Each path below is one point turned by a fixed rotation once a step. After each direction that follows a path, write how fast that rotation turns it, in degrees a step (0 if it stays still).
Each turn is a multiple of 5 degrees from 10 to 175, or 0.
Each row of a path follows its step; steps can be skipped.

step 0: [ -1   3 -26  -9  -4  -7 -10   5  12   0   6   1   7 -10  15  -8 -26 -24
  16   2  -1   3   4 -13  -2   2  -2   9 -18   8  -8   4  -7   5  -2   9
   6  19  -8  -7  -3   4  -9   4   8   3   9 -17 -11   1 -12   0  -4   2
  -5   2   9  11  -9  -8 -22   0   8 -16  10  13  -3   3   4 -23 -24]
step 7: [ -8  -6  15 -18  -5   9  -3  -9  -1 -10 -13   9  11   0 -15  21   3   3
   1  -9  -1   9  -8   3   3 -15 -10  11  20   8  -9   0   3  -5  -5 -17
  15   6   5 -10   9 -17   3   4  -2  -6 -20   8  -8  -5  17 -12   6   0
   7  -4 -16  30 -12 -14  -2  -1   6 -21   2  -8  -4   1 -11  -1 -16]
step 8: [  7   4 -15 -21  -8  -2 -22  -3   3  -4  10   3   5   1  24   8   1 -21
   8   1  -2  -6 -20  -4   0 -16  -1  -2 -22  15  -8  -5  -1  13 -27   3
  13   6  -1  -6  11   7   5 -15   0   5   9 -11  -6  -7  -5  -7  13   6
  -2   2 -16  -2   7  12   1 -17  -7  -5  12   1   2 -23 -12   3 -14]
step 12: [ 15   5   7  17  12  -2  -1 -15 -10  -2 -10   5   6   1   2  24   7  -9
  20   4  -5 -12   4  22  14  12  -4   0  -5 -12  13  -1   3 -11   7   0
   3   2 -26  -3  -8 -19   3  -1  -9   5 -24  -7  -4  11  21   5 -13   2
  12  -4  -3  16  -8   2  -2  -2   3  -9   8   1 -12  -3  23  -5   6]
step 14: [  5 -15  -4   3  -7 -10   5  10  12  -4  -2   5  13   5   9  -4 -23  -9
  -1  14 -11   4   8  15  -1   1   4  -7   0 -17  -3 -10 -10   2  18 -11
  -9   1   4 -21  14   3  10 -23  -8 -21   9  -6 -10 -13   5 -22  -9 -15
  -1  -3  -1 -18   1 -16  -5   9   3   2   4  -9  28  -2   7   8  -2]
step 18: [ -8  -1 -14 -10  -3   4  -6  -9   1  -7  -8 -15   6   0   4   1 -12  -6
  19  -2   3  14  -6  11  -8 -12   0  16 -12  19  13   2   9  10   5  10
  22 -12 -20   2  14 -10 -10  -6   9  -6   6  -2   9  15   0  17  19 -16
  13   2   5  -4  -7  -8   9   5  11  -2 -10  -1 -22   5 -18 -10 -16]
step 19: [  0 -23   2  -1 -12 -31   1  -5   3  18  -2  -1 -14   7   6  -6 -15 -16
 -11  11  19   3   9   6   0 -19  -1   9   9   9  -4 -18  11  14  -1  -9
  -6  -5  -1 -24 -14   0  -9   4   1   5   9 -18  -7  -1   3 -11   8   5
  19   2   8  -9   4  15   4  -1  10  -1  11  10  -6  -8  13   3 -12]
step 20: [  8   5   6  -2  -4   9  -4 -11  -7  -7  -3   4   5   7   9   5  13  11
   8  20 -18  -4  17  10  -6   2  -7   2   3  -5   8   6  -7   8   1 -13
  -9  -5   6 -19  -4 -20   3   3 -12  -7   8   4 -21   8  11   4   7  19
  26   6 -25  19   7   5  -3 -19   3   0  -5   2 -11  20  22   2   3]
step 24: [  3 -13  11  -7  -2  -9  24   1  -9  -2   2 -13   4  -3  -4   7 -32   6
 -10  -4  17  17 -10   2   4 -13  10  -5  -4   8   0  11 -22  -8  -6 -13
   4   4 -12  -5  -5 -12  10  -1 -16   3  -6  -3  -9  11   0 -16  -2  11
   3  -7   8  -7   0 -12  12  -3   0   2   7  26  20 -13 -17   0  -6]
[-7  0  0  0  0  1  1 -1  2 -3  2  0  0 -5  2  1  1 -1  0  0 -1 -2 -2  2
 -1  1 -3  0  2  4 -2  0  3 -4  3 -2  6  1 -4  2 -3  0  3  2 -2 -1 -1  3
  0  3  0  0  0  0  3  0  3  2 -3 -1  9 -1  4  1  0 -2  1  3 -2  2  5]
130
[ 0  5  2  4  3  3  0  3 -1  2 -2  5  1 -2  1  2  0 -1  5  1  1 -2 -2  2
 -5 -1  3 -2 -4 -2 -1  3 -2  2 -2  0  4  5  1 -2 -2  0  3  3  0  5  1  1
  3 -1  2  1 -2  2 -1  2  1  3  4  0 -1 -7  2 -2  1  1  0 -3 -2 -1  0]
85
[-2  1  1  0 -5  3  3  0  3  2  5 -2 -1  0 -1 -4 -5  2 -1  1  2  3  3  2
 -3  2 -2  1 -1 -1 -1  0 -3 -3  0  2 -1 -1  0 -3 -5  1 -3 -1 -3 -1 -1  1
  1 -6  4  0  0  1  4  7  1 -2  0 -3 -1  0  3  0 -2  1 -4 -4 -1  4 -1]
80
[-1 -1 -1 -3  0  4  2  1 -4  1  0 -2  3  0  2  0  2  3  3  2  2  0  1 -4
 -2  1  4  3 -1  2  3 -2  3 -2  4  1  0  1 -6 -4 -2  6 -3  0 -4  0 -1 -4
  0 -2 -1 -3 -4  0 -4  0 -4  3  1  0  1 -2  0  0  1  4 -1  2  4 -1  4]
35

step 1: [  0  23  18  13  -5  -6  -7  12   8  -6 -33 -11  -7  -4  12  -1   1  13
  -5  21   2   2  14  13  -5   3  -2  11  -8   9  -1 -10  -4  -4   3   2
  14  17 -16 -12 -12   7 -15   2 -14 -10 -14  -4   2  -5  -5 -11   1  -2
  -1   4   6  -5   8  -2  10   7  17 -18   2 -21   1   0  12  12   5]
step 3: [ -6   4   9   2  -3   0   0   5   9  -4  -1  -1  15   1  -1   8  -1  -1
   4   9  21   2  -4  10 -12  -6   4 -26 -17  11 -13  -4   5  -6  11  15
 -16  -1  -4  15 -16  19  -5  -3  -9 -12   9 -19   1  -4  -2 -18  -6   5
  -8  10  17 -32   0 -14   5 -10  17 -10  -6  -7   5 -15  -4   9   4]
step 4: [ 18  15   0  18   5  19 -10 -10   1   1   3 -19  -1  -4  -4   4   6   9
   3  17   5  15   1  13   2   2   2 -12  -1  -1  -9   1  -3  -2   0   6
 -16   6  -1 -15 -13  15 -16 -22 -12   1  -7  -4  -5   5  -9   1  11  11
  -4   4   8 -22  13  18 -12   9  17  -7 -17 -14 -11 -14   7   7   8]
step 8: [-17  20   9  15  -1   2 -11 -17   1  10  -6   2   7  11  -4  -3 -15  13
   5   2  -3 -10  -4  -2  -8  16   2  -6  -9   0  -7  -1  -7  -5   5   7
  -2   9  -3 -11   2  17   0  -3  10  -5   5 -15   6  12 -19 -15   9  18
 -22  16  29 -11   5   6   6  -3  23   4  -4 -17  -3  -8  -2   7   8]
step 12: [-14  14   6  10  -9  12 -17   0  -1   0 -12 -17  -9 -11   3   5  -4  20
  -5   0  -3   6  12  -1 -15   0  -3  -2   6  -4  -9  -6  -6 -12  -4  16
   6  -1  -8 -28 -13  10 -13  -8 -11  -4 -15  -1  20 -17 -18  -5  11  13
   1   8   2 -13   5   9   1 -17   3  -3  -2  -2   5 -22  -8  19   0]
step 13: [  3  20   8   6   1 -12  10  15  -2  -9 -18   4  -5   1  -3 -12 -16   6
  -4   3   1  -7   3   2  -4   9   4  -1  -5  -1 -26  -7  -1   1  21  15
  -5   2   3 -11   6  11  -8  -7 -15  -2 -13   1  10   8 -19 -25   4  22
 -10  12   7 -24  -7   9  16  17  -4 -14  12  -2   3  -6  -1   6  -6]
step 18: [  4   3  25   6  -4  11   1   5  -6  14  -1   6  -4 -13   2   1  -4  13
   4  -3  30  -2  -9  11 -13   4  -9  -9   1   5 -11  -9 -16  -8   8   0
  13 -12 -16 -18   5   4  -2 -10 -18  -8  -7   0   5 -13  -1 -13   3  15
  -6  11   6 -30  -9  -2   2   8  16  -8   3 -15 -13  -4  15  10  -4]
step 20: [  4  18 -12   3  -8 -17  -8   3   1  18 -19 -14   2   8  15  17   5  23
  -4   5   1   3   8  -6  -5  -3 -17   1 -10  10 -12  -6   5 -12  12  18
   9   5  -1  11 -10  15   6  -6  -6  -8  -6 -12  21 -13 -10 -11  10  11
  -7   5  20  -5   7   0 -12   7  10  -7  -6 -21   3 -16   2   7   2]
step 25: [-22  12  10   9   9   0   0  -4  14   7 -11  -3 -17   2   2   3  -5  13
  16   4  -3 -14 -18  -1 -21   4  -6 -12  -7   6 -13 -13  14  -1   6  28
  -3  -3  15  10   7  -2  11 -11   1   3 -16  -2  13 -11 -17 -18  -1   2
  -8  -6   9 -19  -4   1  -3  -1  -3 -13   4  -7 -12 -14   0  17   8]
[ 2  1 -2 -5  2  1 -3 -2 -2  3  1  0 -2  0  1  4 -2  4  1  1 -1  2  2 -2
 -5  0  2 -2  1  0  0  1 -1  3 -3  0  0  2  7  0 -1 -4  1  1 -1  2  0 -5
  1 -3 -4  2  3  5  4 -1 -3  1  1 -2 -2 -1 -3  2  1  5  5 -2  2  3  0]
145
[-3  0 -2 -2 -1 -1 -1  0  4  3  2 -1  0  3 -2  3 -1  1 -3  0  0  1 -3  4
  3  2  3 -1 -5  0 -5  4 -2 -1  1 -1  2  3  4  3  3  3  3 -1 -1 -2  2  4
  1 -1  0  2  2  2  3 -5 -4  0  3  2 -2  1  1 -4 -2 -1 -4  4 -2  2  0]
70
[ 1  4 -1  0  0 -3 -3 -2  1  0 -1 -1 -4  3 -2 -3  4  2  0  3 -2  1  4 -3
  2  1  3  2  3  3 -3  3 -4 -2  0 -2  4 -2 -1 -4 -2  3 -5  2  2  1  3  2
  4  2 -3  0  0  0 -1  1  1  3  7  1  0 -2  0  3 -5 -1  2 -1  0 -2  3]
95
[ 4  1 -3 -3 -2  1 -1 -3 -1  1  4 -1 -1  3 -2  2 -1 -4 -3  3 -1 -3  1 -1
  2 -3  2 -2 -1 -2  2 -5  5 -1  2 -2 -6 -1 -3  3  2  1  2  2 -2 -4  4 -2
 -4  1  0 -2  1  1  3 -1  1  0  6  1  1 -3  1 -1 -3  0 -1 -4  4 -3  0]
60
[ 0 -6  2  1  1  1  4 -2  0  0 -1  2  2  2  0  2  0 -2 -4 -3 -5  1  1  4
  1  0  1 -1  3 -2 -5 -3 -3  5 -2  3 -1  0 -1  1  0 -3 -2 -2 -1  1 -4 -5
  4  3 -2  2 -1  3  0 -1  3  4  3 -2  0  3  3 -2 -2 -3  1  1  1 -4 -2]
160
